First come named turns, each shown by rows before and after it. For each pair of rows after them, which turns, in which order, take the first row to the second? The first pair is done for you.
S:
[ 11  -9 -12  -5  36  46  23  27 -18 -40  22] -> [ 16  -1 -10 -47  30  39  -4  -5 -10 -39  32]
[  4   2  -6 -10   9  23  17  17  14  -9  -1] -> [  6   6  -5 -26   7  20   5   3  17  -9   3]
[-11   4  -7 -17  16  16   4  -3   2   0  13] -> [ -9   5  -4 -21   8   8  -9 -12   2   7   9]
[-13   9   5  10 -42 -43 -17   1  10   2  11] -> [-15   5   5  31 -39 -38  -3  18   7   3   7]
X:
[ 23  10 -14 -31   2   4 -69 -38  23  -4 -43] -> [  1  41 -34 -40  14 -14 -23 -29  27 -39  43]
[ 18   0  36 -44  -9  19 -12  -1  -5  -2  -7] -> [ 12  10  30 -48  -8   8  -3  -3  -4  -9  20]
[ -5 -15 -19 -28  29  38  28  14  10 -37  14] -> [ 12 -33  -2 -27   9  35 -23  -7   8  -3 -48]
[-24 -31  12  10   4  27  12  29 -17 -34 -27] -> [-21 -22  22  -4 -27 -11 -41 -11 -13  -3 -38]
H:
[ -5  19 -14 -15   2 -34 -16  -2   2   9  55] -> [  1 -10  -1  48  -1 -20 -14  31 -11  33 -14]
[ -9 -27  -6  24  16   0  35  34 -14  10  32] -> [-11  -8  -1  -5  -8 -40  -5  -7  -7  24  54]
[ 10   6  16 -62 -24  -6 -59 -53  21  15  -3] -> [ 15 -36  17  14  12  61   1  28   5   6 -72]
Now pairs of rows:
Each pair is two turns apart.
[-29  23   9 -24  -8  -9 -31 -53   1  -7  65] -> [-22  12  23  -3 -27 -20 -61 -57  -3  20  22]	X, H
[  4  26  -9 -22 -12 -49  -9 -31 -14  25  23] -> [  7  -4 -15  20  28  14  53  33 -23   2 -11]	H, S
[  2   7 -13  23  16  10  25  10  -3  -8  36] -> [  0   6 -12  31  13   5  23  11  -5  -3  34]	H, X
[ -7 -24  19  24  20   6   2 -10  31   8 -30] -> [ -9  -6  13 -20  20   1  -5 -36  39  -6  10]	H, S
[ 23 -50   2 -34  30  59  -6  15  16   6 -62] -> [ 14 -14 -12 -94  25  29 -11 -23  30 -15  18]	H, X
[ 48  16  12  -1 -10  52 -32   0  -4  20 -25] -> [ 48  27  10 -20 -15  38 -43 -16   0  18  -8]	H, H
[ -6  21 -17 -33  24  18  30  -6  14 -42  56] -> [  1  -8  -8  30  33  45  48  38   2 -29  -7]	H, H
[ 15 -20  -6  14  23  53  40  31 -31  -9 -21] -> [ 20   6   3 -48 -20 -10 -43 -50 -19  19   1]	S, H
[-30 -11  28  10   7  37 -10  -8  -9  25 -29] -> [-32   1  29 -10  -5  17 -29 -30  -3  30 -14]	H, H
[-10  44   1 -63 -29 -50 -31 -43   8 -13  59] -> [-26  35 -13   6  11 -14  63  35  -3 -47  77]	S, X
[  8 -16 -11  26 -22 -17 -36  -5 -16  21 -36] -> [ 20 -28 -15  -2  -2  25 -25  -2 -12   3 -49]	H, X
[ -6   1 -12 -16   4  25  31  11   1 -23  30] -> [  4  -3   4 -26 -29  -6 -32 -28   3  13  -6]	X, X
[ -5  29 -21 -25  25   1  34  -3   5 -31  62] -> [ 22 -12 -11 -35  40  61  17   5   1 -22 -27]	X, S
[ 10  -4   1 -29   1  18 -16  -9   5   0  -9] -> [  5   3   4 -23  -8  -4 -25 -17   5   8   0]	X, S
[-22  17 -22 -25  12  -2  53  13 -14 -18  60] -> [-19   2   5  53 -28 -45   7  16 -27  42 -11]	H, S
[-19 -12   1 -12  13  -3 -22 -10 -26  -7 -19] -> [-24  -7  -5 -11  25   2   1   2 -25 -21   3]	X, X
[ -3 -12   0  20   3  14  30  31  -9 -11 -18] -> [-12  15   1   0 -22 -40  -2  -9  -3   0  25]	X, X
[-18  24 -25  -9  19 -22  -4 -14  -3 -43  44] -> [ -7  -7  -7  58   6 -16 -22  10 -16  -6 -43]	S, H
[-17   0 -19  12  23  12  28  17   3 -28  17] -> [-10   5  -5  -4 -14 -29 -37 -29   7  10  -5]	X, X
[  6   7 -25 -58  13  49   9 -16  14 -18  43] -> [ 18 -28   1  15  -8  46 -28   3  -1  36 -62]	S, H
[ -2   4  -2   8   2 -14  23  -1  -3  -8  28] -> [  7 -12   1  10  12  16  26  10  -5  -9  -5]	S, X
[ 43 -43  31  11 -34  12 -39  12  21  29 -69] -> [ 51 -42  19 -54  -9  50 -30  -2  30  -3 -44]	H, X
[ 11   1   0 -63   3  12 -47 -35   8   7 -10] -> [  1  15  -3 -57  -4 -12 -43 -39   9   6  20]	X, S
[ -4   0   4  23   8  40  28  47 -22 -37 -21] -> [  1  -2  21  42 -26   4 -20  25 -26   3 -56]	H, H
[ -6 -15  12  37  14   6   2  12  -8  21 -62] -> [-30  26  -9  19  16 -32  35   7  -2  -8  40]	X, X
[  6  -9 -31 -39  -5  31   0 -19  43 -18 -24] -> [  8 -18 -26 -20  -7  34   0  -9  37 -10 -48]	S, H
[ 11  14 -14 -40   6 -11 -16 -24   9  -5  32] -> [ 25 -19  -3 -22  18  30 -16  -3   2   2 -36]	X, X
[-12   7 -11 -23   5   4  10 -16  -2 -21  31] -> [-10 -11   5  38 -10  -4  -1   5 -13  11 -24]	H, S
[  1   5   8  11 -13 -22 -19  -5   8   8   2] -> [ 4 -7  5 22  5  8  7 20  4 -5 -9]	X, X
[ -3  -9   3  10  10  14   6  14   5  -1 -10] -> [  2  -8   6  -6   0   8 -15  -4   8   6 -17]	S, X
[ 21  -2   4  36   6 -12  22   6   4  -4   5] -> [23 -6  4 35  9 -3 22  7  3 -5 -4]	X, S
[ 22   2  15 -35 -15  -3 -31 -30  15 -16 -14] -> [ 16   8  18 -18 -25 -22 -36 -31  13  -8 -10]	H, X
[-13  22  -8 -24 -12 -15   9 -20   8 -15  36] -> [ -6  -9   6  41 -12   2  14  17  -4   9 -34]	S, H
[-16   3   9   7   2  -9  43  43   7 -31  37] -> [ -3   6   8 -58   2   2  10   5  18 -36  37]	X, H
[ -5  31   7 -15 -32  -4 -11  -8  -1   7  16] -> [ -7  15   6  19 -15  22  20  28  -8   2  -7]	S, H
[ -6   5  -3 -36   7  21  10 -15  10 -23  26] -> [  5  -6   8 -35  -7  20 -23 -28   8  -1 -17]	X, X
[ 16  -4  -5 -39  18  31  -3   8  -7 -11 -14] -> [  9  13  -7 -50  10   6  -8  -7  -3 -12  19]	X, X
[-35   9 -13  39  12 -22  47  -2 -30   5   4] -> [-17 -15  -6  27  18  15  31   0 -31  10 -54]	S, X
[  1  -8  36  17  -9 -30 -17 -11 -39  29 -13] -> [ -2   9  26 -21  -4 -35 -13 -28 -31  11  32]	H, H
[ -7 -12   8  73  -3 -16  13  40 -19  11 -15] -> [ 10 -27  18  46  -9   1 -22  19 -17  24 -58]	S, X
